[145 107 217 125 178 164 180  27 148 139 173 156  73 128 190  58 167 220
 111 104 183 137 158  93 112  77] -> gon
[128 122 132 126 131 126 129 120 126 122 124 124 129 128 125 122 130 124
 121 120 125 125 124 126 125 121] -> Bovu
[127 125 125 124 126 126 125 125 125 125 126 125 124 125 125 126 125 125
 124 125 125 126 125 125 125 123] -> Nubem
[129 126 175 127 161 127 151  73 121  95 119 145 103 134 123 118 135 172
 122 115 114 154 118 114  95 105] -> fet
[138 123  95 122 109 132 109 172 126 152 131 102 157 127 126 135 126  76
 124 133 135 109 129 142 160 130] -> zis
[128 143 125 131 131 143 133 126 128 128 166 156  93 109 138 137 108 170
 121 134 134 132 146 118 114 123] -> Geza
[124 124 126 127 125 123 126 123 127 123 123 125 127 126 125 125 126 125
 125 123 125 124 124 126 124 127] -> Naru
[124 126 126 125 125 123 177   4 160 138 126 157  58 157 201  54 182 234
 147 118 194 152 136  89 107  88] -> fugid
[124 136 123 132 124 128 128 132 131 129 135 139 119 125 131 135 122 142
 133 134 129 130 133 127 124 136] -> zadur
[136 114  72 117  91 139  99 184 129 169 153  93 154 109 136 121 118  61
 109 126 150  81 142 138 172 127] -> Fibo
q: [128 143 125 131 131 143 133 126 128 128 166 156  93 109 138 137 108 170
 121 134 134 132 146 118 114 123]
Geza
q: [127 125 125 124 126 126 125 125 125 125 126 125 124 125 125 126 125 125
 124 125 125 126 125 125 125 123]
Nubem
q: [126 127 125 123 126]
Naru
q: [124 126 126 125 125 125]
Nubem

[124 135 135 147 123  76 114  97  49 248] -> zis
[117 140 124 135 135 146 123  76  85 130] -> Bovu
[ 70  79  65 142  97 190  45 132 163 126] -> fet
[154 109 167 161  84  74 154 142 166 110] -> Pobi
[123 114 164 126 137 149  99  87 101 121] -> zadur
[182 213 102 151 120 159  92 195 181 140] -> Nubem
[ 75 103 161 116 143 198  71 115 125 134] -> Fibo
[152 100 146 145 171 178  83 132 146 137] -> Naru
q: [ 70  79  65 142  97 190  45 132 163 126]
fet
q: [117 140 124 135 135 146 123  76  85 130]
Bovu
q: [124 135 135 146 123  76]
Bovu

[158 105 133 129 154 128  90 131 131 138 131 142 160 132 148 154 134 135
 138 138 132 129 160 137 126 128 161 131 105]  Nubem
[129 122 125 129 156 130 119 125 127  34 156 136 131 129 113 140  92 135
 134 129 100 125  71 139 123 128 158 111 124]  zadur
[125 105 133 129 154 128  90 131 131 138 131 142 160 137 148 128 134 135
 138 138 132 129 135 130 128 128 133 137 139]  fugid
[158 105 133 129 154 128  90 131 131 138 131 142 160 132 148 154 134 135
 138 138 132 129 135 130 128 128 133 137 139]  Fibo
q: [158 105 133 129 154 128  90 131 131 138 131 142 160 132 148 154 134 135
 138 138 132 129 160 137 126 128 161 131 105]
Nubem
q: [129 122 125 129 156 130 119 125 127  34 156 136 131 129 113 140  92 135
 134 129 100 125  71 139 123 128 158 111 124]
zadur

[130 130 117 113 123 140 134 137 123 116 106 109 134 128 158 126 145  92
 130 119 144 139 154 142 132 121 127 121 150 133 119 116 121 127 109 118
 101 132 114 117 132 136 127 145 143 135 138 129 154 134 142 109 123 146
 154 134 130 128 141 103 128] = Nubem
[124 127 121 130 136 130 128 135 127 137 141 131 117 131 113 121 121  92
 136 129 119 125 151 118 119 128 117 134  42 127 137 137 121 130 135 143
 125 140 123 125 135 119 136 116 132 115 132 123 126 113 137 135 116 118
 105 138 119 128 170 125 130] = Geza
[130 129 130 125 131 131 117 122 127 148 128 118 143 123 144 113 114  92
 133 130 117 131 153 140 164 124 123 119 247 144  95 148 120 140 117 121
  97 124 120 140 117 125 128 142 105 153 125 140 104 124 150 117 104 114
 106 148 149 135 126 130 115] = Fibo
[122 136 128 129 129 146 130 127 127 121 132 133 133 121 125 134 122  92
 122 124 124 117 155 133 135 126 132 126  75 138 127 121 120 120 133 125
 110 132 117 132 136 135 136 128 120 121 126 129 137 119 130 133 124 134
 136 128 132 140 131 125 124] = fugid
q: [133 130 117]
Fibo
q: [130 129 130 125 131 131 117 122 127 148 128 118 143 123 144 113 114  92
 133 130 117 131 153 140 164 124 123 119 247 144  95 148 120 140 117 121
  97 124 120 140 117 125 128 142 105 153 125 140 104 124 150 117 104 114
 106 148 149 135 126 130 115]
Fibo

[137 116 135 161 165]  Geza
[132 144 130 113 178]  gon
[146 143 124 102 164]  zis
[156 241 182 117  49]  Nubem
[111 131 138 106  90]  Bovu
[153 142 117  95 190]  nufo
[126 141 127 106 126]  Fibo
[147 135 168 157 148]  Naru
[153 132 123 143 197]  fugid
[152 135  88 156 242]  zadur
[111 135  88 156 134]  Pobi
q: [ 88 156 134]
Pobi
q: [156 242]
zadur
q: [168 157]
Naru
q: [152 135  88 156 242]
zadur
q: [146 143 124]
zis

